Each row has a name. Each question is about the rows just above it. Places in a row count from 0.

(149): [-5.2  0.8 -3.1 -7.5 10.7  5.4 -5.1]
(131): [-0.9  0.1 -2.5 -6.7  1.7  2.5 -2.2]
(67): [-0.8  0.2  1.1  1.5 -0.7 -0.4 -1.1]
(164): [ 19.9  -4.3 -19.3 -50.6 -37.4   2.6   2.7]
(172): [-20.5   2.0 -37.6 -81.7  62.3  40.4 -24.0]
(63): [ 22.0  -4.0  -5.1 -22.4 -54.3  -9.3   5.5]
Table of tags by key:
[-9.4] -> J_378
[2.4] -> J_199
[2.6] -> J_306
[2.7] -> J_161
[40.4] -> J_444
[-9.3] -> J_775
[2.5] -> J_725
The tag of (164), keyed by place 5:	J_306
Whose row is [-0.9  0.1 -2.5 -6.7  1.7  2.5 -2.2]?	(131)
Whose row is [ 19.9  -4.3 -19.3 -50.6 -37.4   2.6   2.7]?	(164)

(181): [ 11.8 -14.9   6.0  20.9 -13.8 -35.6 -36.1  40.9  12.3 -28.9 -27.3  24.0
  -2.0  -7.3 -24.1  35.1 -23.9 -62.3  13.5]
(56): [ 15.7   9.9  -9.3  -2.6  18.5 -31.0 -97.0  12.1  40.1 -10.7 -40.6  41.9
 -38.0  21.2 -18.0  39.8  19.1 -17.4 -15.6]
(67): [ 26.2   5.9   7.7  48.6   1.5 -24.5   2.1  31.6  13.1  23.0 -12.7  16.3
  41.6  -5.0 -40.2   4.3 -11.9 -48.1 -11.2]
(105): [ 15.7   9.9  -9.3  -2.6  18.5 -31.0 -97.0  12.1  40.1 -10.7 -49.7  41.9
 -38.0  21.2 -18.0  39.8  19.1 -17.4 -15.6]
(63): [ 27.5  24.8   6.6  28.9  26.6 -16.1  -8.1  -1.0  23.7  47.7  -8.2  22.4
  37.3   6.6 -31.6  13.3  34.6 -10.2 -33.4]
(172): [  2.6 -25.0  49.0  19.3 -31.2 -10.9  11.3  10.5 -23.4 -19.4  58.5 -15.9
  24.6 -36.2 -13.6   7.1 -14.0  -4.2  33.0]
(131): [  7.1 -24.1  11.7   6.8 -28.2 -17.6 -40.9  28.5   1.6 -54.1  -4.5  15.6
 -27.1 -10.8  -2.0  37.0 -20.7 -30.4  31.1]
(116): [ 27.5  24.8   6.6  28.9  26.6 -16.1  -8.1  -1.0  23.7  47.7  -8.2  22.4
  37.3   6.6 -31.6  13.3  34.6 -22.0 -23.5]
(90): [  4.4   6.5 -13.3 -26.7  13.2   3.0 -56.4  -5.9  24.8 -18.9 -20.8  29.5
 -49.3  21.0  19.4  25.7  11.4   8.0  -4.7]
tags:
[28.9] -> J_310
[20.9] -> J_516
[-28.9] -> J_433
[20.8] -> J_774
[28.8] -> J_279
[-26.8] -> J_688
[-26.7] -> J_651
Join (181) by its entry at place 3:	J_516
Which row holds [ 27.5  24.8   6.6  28.9  26.6 -16.1  -8.1  -1.0  23.7  47.7  -8.2  22.4
  37.3   6.6 -31.6  13.3  34.6 -10.2 -33.4]?	(63)
Whose row is [ 15.7   9.9  -9.3  -2.6  18.5 -31.0 -97.0  12.1  40.1 -10.7 -49.7  41.9
 -38.0  21.2 -18.0  39.8  19.1 -17.4 -15.6]?	(105)

(116): [ 46.9 -32.5 -28.6  37.9 -34.1 -25.0]
(149): [ 33.7 -33.2 -12.4   7.7  39.9 -52.9]
(90): [ 33.7 -33.2 -12.4   7.7  39.9  18.7]
(172): [-40.1  85.2  13.5  -8.7  -8.3  30.5]
(56): [ 33.7 -33.2 -12.4   7.7 -18.0  18.7]
(164): [-20.2 -35.1  -1.8  12.6  -7.0 -35.1]
(181): [-38.8   3.8  23.3  -6.3  12.8 -16.2]
(105): [-38.8   3.8  23.3  -6.3  12.8   8.4]
key -> tag
[-33.2] -> J_177
[3.8] -> J_468
[-35.1] -> J_837
[85.2] -> J_16
[18.7] -> J_2
Join (90) by its entry at place 1:	J_177
Whose row is [-38.8   3.8  23.3  -6.3  12.8 -16.2]?	(181)

